One vector is turned by the same rotation once a step. Each row is the vector after some number of steps, and that number follows the row.
The counts run from 0 to 537.
[  7.6  16.1  33.2 -16.1   8.4   7.6 -34.8  14.4   8.6  -3.1  -9.8  -3.2
  -5.7  -0.2  -2.4 -13.3  12.6  12.7  10.6   6.7 -16.1 -10.5 -16.1  25.3
   4.6 -18.5   7.3   9.6 -21.8 -16.5  -3.6  -1.7 -14.1  -2.0  34.4   9.0
   2.5  -7.0  -9.5]  502
[ 18.9  -3.8   9.0  -3.6  26.7  -7.9  -4.7  -2.4  20.3 -12.1  -6.7 -26.3
 -12.8   6.0  -9.6  -3.8  -1.8   8.4  17.3  10.5  -5.4 -12.6 -32.9  27.8
   3.9  -1.8  -9.1  -0.4 -18.4   1.7   8.5  11.1  -6.6  29.7  20.2  12.7
   7.1  -6.8  16.5]  341
[ 12.5 -20.0  -1.1 -12.0   7.6  -2.0  12.0 -10.1  25.8  -6.1   5.0  -2.4
 -14.2  11.3   9.9 -40.2   5.9  10.7   5.5  20.4 -27.8  20.1 -25.7  18.0
   3.1  14.1   6.2 -12.1  -4.8   7.7   4.4   7.5 -19.0 -22.4   0.0   6.7
  25.5  -2.4  17.8]  348
[  4.7  -7.7   5.1   8.5  25.5   5.9  25.7  13.7  28.3 -12.4   8.8   3.4
   6.5  -9.8  -7.1 -19.2  19.0  -2.0   0.7   3.8  -4.4 -18.5 -27.8   8.2
  20.8  11.9   1.0  -5.7   5.5 -13.3  -0.1  23.6   2.8  11.7   5.2  30.3
  21.4  13.9  15.3]  252
[  2.1   1.8  -7.7   2.7  12.2 -18.4   8.0  18.5 -34.3  -5.4  26.2   2.8
  21.0 -28.0  16.7  10.2  -6.2 -16.2 -22.9  -5.0  -9.1 -21.2   7.4   5.7
  -1.5  -3.0  13.9  -4.0  -2.3   0.4   3.8  11.8   5.7 -13.0   1.3  34.0
  -1.9  33.9  12.7]  153
[ -3.1 -18.5  -4.6 -13.9  13.5   1.7  13.4  -4.8   3.3  19.0   9.7 -13.0
  -7.0 -23.6  35.7 -23.9  -1.8  -1.6 -22.7 -16.8  -4.2   8.6 -25.3  -4.9
  -6.6  11.5   8.0 -16.4  10.2  23.7  14.2   4.7  -9.6 -22.6 -13.6  20.1
   9.9  19.0  10.6]  521
[ -6.4 -29.0 -12.9   1.2   2.7 -18.5  23.7  -0.1   5.1   4.4  19.4 -19.8
  12.9  -2.9  14.6  -6.6  -2.5  37.3  -8.0 -24.4  24.7   6.1 -16.2  20.6
  -3.5  10.6  -8.4 -13.5  20.7   3.9  20.7   1.3  10.5 -23.2   9.2 -10.9
 -12.0  -0.5   5.3]  263
[ -4.3  12.2  23.6 -26.2 -10.4   2.9 -22.1  -4.1   0.5  16.5   3.0  -5.7
 -28.4  -6.5  11.4  -8.9  15.3  -3.7  13.6   1.2  -8.8   9.4  -3.5  29.8
  -7.9   4.1  17.1  -7.6 -29.2 -19.0  10.4   3.7  -3.8 -15.1  14.9   6.7
   4.8 -32.1   9.1]  230
[-16.5 -15.1 -19.2 -21.4  10.3  -4.3  17.9  16.3  17.0  -4.1  11.2  -1.8
 -15.3   0.4  17.8  -2.7  24.6  -4.8   3.6  15.1 -13.4   2.9 -24.9   6.2
 -13.1  11.7  12.0 -14.8  22.0   6.1  17.2 -14.6 -13.9 -14.1   6.1  30.6
  -7.6  11.1   1.1]  523
[ 13.4   8.1  24.4 -18.4  10.0   6.9 -34.4  19.7   1.3  -3.9 -14.9  25.7
   4.2  -1.1  -1.6  -5.3   2.8  -7.2  -2.5   5.0 -28.7 -12.5  -4.2  20.8
  -6.1 -12.6  18.2   4.2 -23.7  -8.3  -9.4  -1.7 -16.8  -2.9  16.5   3.7
  11.1   3.5 -19.2]  501
[-16.6 -22.5  -4.8   0.1  -6.7   1.8   6.5  -3.0  26.8  18.3  25.0  31.6
 -19.3   9.8 -14.6   8.9   0.0  -5.7  -1.1 -30.6 -12.0   9.5  -2.5  -8.0
 -22.8  14.0   7.4   8.0   9.5 -19.4  -3.5  -8.8  13.0 -29.4  22.1   3.8
   2.9  16.1 -11.1]  479
[ 10.5 -31.1 -11.0  -7.5  -5.8   6.9   5.5  32.3  14.2   0.1   2.1  -4.9
   2.6  -5.7  -4.6   5.4  -6.0  35.4  11.1 -20.1   0.1 -19.3 -14.5   1.2
 -13.0  -2.2  -7.7 -10.2  -6.2   6.8   2.5   2.4  18.1  25.5   4.0 -24.3
 -13.5  34.9   6.3]  469
[ -7.1 -18.4  -6.4  12.8  12.3 -20.8 -12.2  -2.4   1.8 -19.9  26.9   5.6
  28.4 -10.9  12.4  16.7 -24.5  -4.1   8.2 -13.3  -7.9   6.4  22.4  -5.7
 -10.8  21.6   7.2  11.5 -19.0 -19.8  -1.8  20.8   7.5  -4.9  -3.0 -14.4
 -11.2  16.5   9.4]  108
[ 19.8 -13.2  -5.0 -15.6  13.9 -19.0 -13.3  -5.6  -4.4 -15.8   5.4 -16.8
 -15.5  -1.4  18.8  13.4 -34.2   2.4   4.4   2.4  -1.7  -7.3  10.3  12.7
 -17.8   6.7   2.3 -29.4 -29.9 -13.9  21.4   9.7  -8.6  16.4  15.7  -4.3
  -5.3 -14.7   6.0]  225
[ -7.5  -6.2  13.7 -14.5   4.1   6.3 -15.9  24.1   8.0  17.0  21.4   7.8
 -21.7 -18.1  16.5   0.2  22.2   1.4  -4.1  -3.0  -8.0  -1.4  11.7  15.9
 -25.0  -2.6  33.4  17.2   0.5 -14.2   1.3 -16.1  11.2 -19.2  14.0  21.7
  -5.5 -10.9 -14.6]  317
[ -6.6 -27.3  -1.6  -2.6  -4.7 -11.6  -7.6 -11.7   9.3  10.9  -0.3 -17.9
  -7.4 -10.0   4.2   4.3 -17.2 -16.3  10.3   0.4  11.8   4.3  -6.4  25.6
 -19.1  19.2   3.7  10.0 -27.9  -1.4   9.5   8.7  10.5  10.0  19.8 -30.6
  -2.4  -2.9  41.9]  12
[ 20.5 -23.8   5.0 -14.8  19.7  19.0  11.4  16.1  -8.4  13.2  -1.2  -0.8
  15.4 -13.1 -18.2  -6.9  -6.4  11.0 -25.6 -23.6   8.9 -12.7 -28.9  21.9
 -20.0  -6.9   4.8  -6.0  -4.5  14.0   7.7  -6.8   5.3 -12.1 -11.4   1.1
  24.3  25.2   1.3]  257
[ -0.2   1.0  -8.9   7.6  14.4   3.9   4.6  21.5  20.5  -6.7  11.1  -5.4
 -12.2 -16.6   0.1 -37.6 -17.5   9.0  -5.0 -19.4 -13.0   2.0  12.9 -26.6
  10.4  -8.7   3.3 -16.8 -25.0  -1.9  -5.2  19.9   2.8   6.1  -3.4   3.9
 -11.9  39.5  18.0]  34
[ 18.9 -21.8   8.8 -12.4  20.1  -6.6  -5.9 -21.3   4.9 -23.3   9.0  -9.1
 -25.1  -6.5   1.8  10.0 -18.9  -5.4   5.4  -2.9  -9.4  -7.0  10.7   4.5
 -16.5  15.1   2.3 -23.9 -38.2 -21.6  17.4  22.3  -9.0   1.3  13.1   6.8
   9.0  -6.3   3.7]  224
[  6.8  11.8  -2.5  -8.5  10.7  -5.2  -7.7  11.6   5.6  -9.9  21.2  13.4
  -6.5 -21.1  26.5 -16.3  24.0   1.2 -12.9 -17.6 -25.8   7.9  10.0  -5.8
  -4.4  11.4  25.8   2.7 -22.4 -18.2  -0.8   4.1 -34.3  -4.5  20.6  -9.9
   8.0  -6.4 -21.3]  493
[-13.4  -1.3 -12.8  -6.6 -18.0  -9.5  -4.5  -7.5   3.5   2.7  -3.0  -4.0
 -32.3  -6.6  26.6  14.6   0.7 -10.6  -4.3 -10.3 -16.0 -32.0  -1.6  -6.1
 -20.4  17.5   4.4   9.9 -15.3  -0.1   6.1   9.2 -10.4   1.7  24.5 -16.0
  -0.1  40.1   0.6]  396
[ 14.8 -22.4   4.1 -18.4  16.6   4.0 -23.3  -6.6 -16.7  18.5 -24.1  -7.4
   8.0   8.2   9.0 -12.2 -26.2  -0.1  -9.2 -11.1  -2.6   4.8 -21.7  36.1
  -7.6  -4.6  -7.3  -6.5  -1.9  34.9   5.9  -4.7 -19.6  -8.4   8.1   7.0
  -3.4  18.2  14.0]  344
[  0.7 -29.7  13.1   3.2  14.3  -2.7  13.6   3.6  20.2  -5.9  24.0   6.4
 -11.6   4.8   5.6  -5.3 -11.1  20.1  -6.3  -3.1 -19.2  19.6  13.1   2.8
  -0.5 -13.7   9.1 -36.6  -4.4  -2.2   3.2   1.6 -15.7 -28.5  11.5  22.8
   0.2  -8.9 -18.1]  47
[ -6.8 -10.3  13.0  -5.1  26.7  -6.2 -11.4 -16.6  -4.2  12.7 -23.6 -14.2
   0.1  -1.9  14.2  12.3  -9.2  -3.5  -6.9  -1.8  -6.5 -32.7 -27.2   3.3
  -1.2  -8.7 -13.3 -24.0  -4.1  23.6  12.8  13.2  -1.3  -8.0   3.0  14.8
  -4.7  44.4  -3.5]  513
[ -3.1 -36.8   3.2  -2.4   4.2 -12.7   5.9  10.7  13.0 -19.0  15.4 -11.8
 -18.9  11.2  14.0   2.9  -4.1  31.8   5.8   1.3 -12.1  -2.8  21.0  13.4
   4.7 -15.9  -0.1 -31.2   4.6  -4.4   8.7   2.2  -8.4 -21.8  24.1  17.3
 -16.2  -5.4 -18.0]  48
[ -7.6 -12.7  -7.9  -4.6 -14.6  -6.4  -8.0 -10.5  20.2 -14.2  10.2   5.2
  -8.6  -2.4  15.1 -24.0  -7.0   6.6  17.7  12.4 -30.8  26.9   2.8  -4.7
  -4.7  14.2  10.0   4.9 -39.2 -10.9   6.0   9.9 -17.1 -18.6  -2.3 -21.2
   1.7  -1.6  12.7]  18
[  0.5  -6.8 -16.8 -19.7   0.9 -28.2   1.4  -9.9   7.9   6.5 -15.9   6.2
   5.0  27.3  21.1  -3.1   6.9   7.2  -9.5  -5.3  -0.6  17.8 -26.1  26.4
  -6.5  12.3 -14.4 -10.6  10.8  19.3   7.4  -7.0 -20.8 -16.0  31.5 -23.9
 -12.2  10.4  -1.6]  176
[-16.7  -6.8 -16.2  -9.0 -19.8   8.9  15.0  24.8  25.6 -16.5   3.5  23.8
  -0.3  -6.0  18.8  -0.5  39.3  -1.8  21.2  22.2 -15.3  11.1 -12.1  -3.0
  -0.8   7.2  -2.2  -1.9 -10.6 -13.2   9.3 -11.2 -16.5  -6.3  11.6   6.4
 -15.9  17.9  16.7]  193
[  5.6   4.1  14.6 -24.3 -15.2   4.3  11.4  17.4  37.1   0.5 -22.1  14.8
 -13.5  -1.1 -14.5   5.0   8.0   2.9  16.1 -10.6   2.8 -11.0 -31.7   0.3
   8.7  -6.8 -14.0 -19.6 -34.3 -30.5   0.6   1.5  -1.9   7.3  15.4   0.4
  -8.1  22.0   1.0]  296
[  1.2  16.1 -12.6 -25.4   6.9 -15.2 -22.7   3.9  -7.8 -10.1   3.2  -8.5
 -21.7   4.2  42.1  -9.3  23.3  15.9   0.3  -9.1  -6.8 -15.1  11.9  12.5
  -2.0  10.2 -10.0  -4.8   4.0  -0.9  20.7   7.3  -2.9 -12.1  11.9 -15.3
 -19.3  11.2   1.6]  234
[ -9.7   8.5 -12.0  -4.6  28.1   4.8  -0.9  -0.1  11.1   2.9  33.4  21.6
 -21.2   0.3  -4.1  -0.6   6.0 -12.4  11.9 -12.1 -14.3  -2.0  -3.1  -3.8
  -6.2   6.8   0.1   7.0  14.9 -20.8  12.0   9.3   7.2 -31.1  -2.7  43.2
  -3.3  17.7   1.1]  149
[-11.5  -6.4 -21.9   2.1  24.2 -16.2 -13.2  10.9  -9.8  -4.5  17.9  -6.2
  30.1  -5.5   8.4  -5.4   7.1  33.8   2.7 -10.7   1.5  17.6   5.6  26.4
  -9.3   8.4   9.0  19.4  20.9   3.7  15.0  -4.2  13.7 -22.3   3.6  -8.8
 -32.9  12.4   0.1]  535
[  4.9  17.5  -5.2  -9.4  -3.2  -5.3  -1.6  -2.7 -26.8 -11.0   1.6  -3.7
   3.9 -11.4  16.6   4.6  21.7 -10.7 -14.1 -18.6 -11.7 -36.9  -7.1  12.6
  -4.3  16.9  12.6  32.0   1.3  -7.1   5.1  18.4 -19.1   2.8  24.4  19.1
  14.2  25.0  11.7]  66
[  5.4  -6.5  -2.8  -1.0  17.3   7.6 -22.6   7.8  11.3  21.1  10.7 -14.1
 -27.9  13.2  -0.3 -25.3 -24.0  10.6  14.6  16.9 -14.7   8.1 -31.1  11.9
 -11.5 -18.8  -1.8  -4.7  -1.9  17.2  13.5 -20.7   5.3  -3.8   5.0  28.4
  -5.3   8.1   5.4]  518
[ -3.7 -17.8 -28.0 -22.1  18.1   0.6  22.2   6.0  10.1   3.5  11.4  -3.6
   1.1 -11.3  29.3 -12.5  12.3  -0.1 -10.2  -6.8 -16.2   9.4 -24.4  -6.5
  -7.5   6.8  16.9 -23.7  10.8  20.9  16.9 -13.1 -27.3 -23.0 -11.7  25.0
   1.2   8.0  -7.2]  522
[  6.6  -5.0  23.3  -3.3 -12.5  -4.9  -8.4   0.0   7.2   1.9  -9.2 -18.8
  -2.3  11.1 -16.4 -11.8  -2.0  26.8   8.8   9.4  -6.4   0.9 -31.6  45.6
   4.2 -11.7  -4.5  24.4 -13.3   2.5  -9.6  -4.2 -11.7 -15.3  41.6  -3.8
  11.7 -12.5   6.3]  172
[ -3.6  -4.3  10.6   3.0   0.4   7.8  14.0  23.4  13.2  15.0   3.1  14.0
  22.2 -31.5  -3.2  -6.8  26.0   7.7 -20.2 -35.4  21.4  14.6  -0.3  13.5
  -5.5   2.5  24.1  15.6  -8.9  -8.8 -19.0  -5.4   6.2  -7.1  23.5 -13.2
  -8.5   1.5   6.3]  375
[ -8.8  -1.1  23.1 -14.3   0.8  -4.1 -16.0 -15.9  -6.5   7.2   6.3   2.3
 -22.4  -6.3  20.3 -12.4   6.3 -20.6   0.5  13.7  -7.4  12.7  18.7  27.7
   1.5  -0.8  12.4  -9.9 -18.5  -9.3   3.2   9.4   0.3 -40.1  18.2  11.0
   1.6 -20.0  25.0]  231
[-23.4  13.6  10.1  -6.8  10.8   1.4  -8.8   7.3  11.0  33.5  -5.5  23.8
   2.9 -29.4  13.3 -16.7  27.9 -22.8 -14.9  -0.6   0.7   9.9   7.4   5.1
   3.2  -2.3  15.3 -15.0 -16.2  13.3   6.9  18.3  16.8  -5.6  -5.8 -16.2
 -14.6  30.8   9.1]  29
[ 11.7   3.9  11.5 -12.3  -4.7   1.7  -4.9   7.4  -3.3 -14.8   5.1  23.0
   4.7 -21.1 -23.1  13.7   3.5 -21.4 -17.9 -13.2   4.4   5.8   5.0   8.5
 -13.1   0.3   8.0  18.7 -47.3 -37.7  -2.1  11.7   8.7 -26.2   5.1 -11.0
  15.1   0.2   1.2]  112
[ -5.6 -15.4  -1.2   7.3  19.9  10.3  13.0  -1.4  13.7  12.9  -6.3   2.5
   4.9   0.0   0.9 -14.4  16.4  16.1 -27.3  -0.3  -4.6   6.2 -33.0   7.5
  -6.9  -7.2 -11.2  -0.6   5.0  34.2   9.5 -13.4  -4.0 -25.9  -0.2 -24.0
   6.0  37.3 -11.0]  88
[  5.1   7.7  21.0 -15.4  13.0  15.4 -12.7  27.7   4.6  -3.4   2.0  17.6
  -6.9 -15.9 -11.7  -4.8  18.7 -11.0  -0.4  -5.1 -15.0 -31.5 -15.9   4.6
  -2.2  -2.6  13.1   7.0  -5.3 -24.2  -1.6   8.1  20.7  -9.3  -3.9  23.9
  11.8  27.2   3.6]  413
[ 12.7  15.2  15.8 -35.2   7.0  11.3 -37.1 -12.3  -8.7  22.5  -0.4  -4.0
 -23.9  -7.0   2.7  -4.2   8.8   9.3   2.2  -7.3 -17.8  -3.5  -6.4  22.0
 -20.5   6.5  27.6   7.4 -26.2 -14.1   9.4  -1.5  -9.6  -6.4  15.8  -1.0
  13.7 -15.3 -13.8]  229
[  9.3  -4.9  -5.0  -1.9   8.6 -15.9  18.8  15.5  33.9 -14.1  14.5  23.9
   3.9  -2.6 -24.1  -0.5 -16.8   3.7  -4.8 -22.0  -2.8  17.9 -13.0 -20.7
  -1.2 -15.2  -1.5 -26.1 -31.7 -29.0  -5.5   5.5   0.4 -12.6   5.3   2.5
  -1.1  13.0 -21.3]  208
[-12.8  -1.2 -12.8   1.9  20.6   2.7  10.8  -3.9  -7.0  33.8  18.8  27.1
  20.6 -12.7   2.1  -6.1  12.1 -15.7 -12.1   1.3  -5.4  29.0 -13.6  19.3
 -13.0   7.8  -4.0   0.4   4.6  24.7  14.9  -2.9   8.5 -29.4 -21.9 -11.3
  -4.5  22.2  16.5]  360
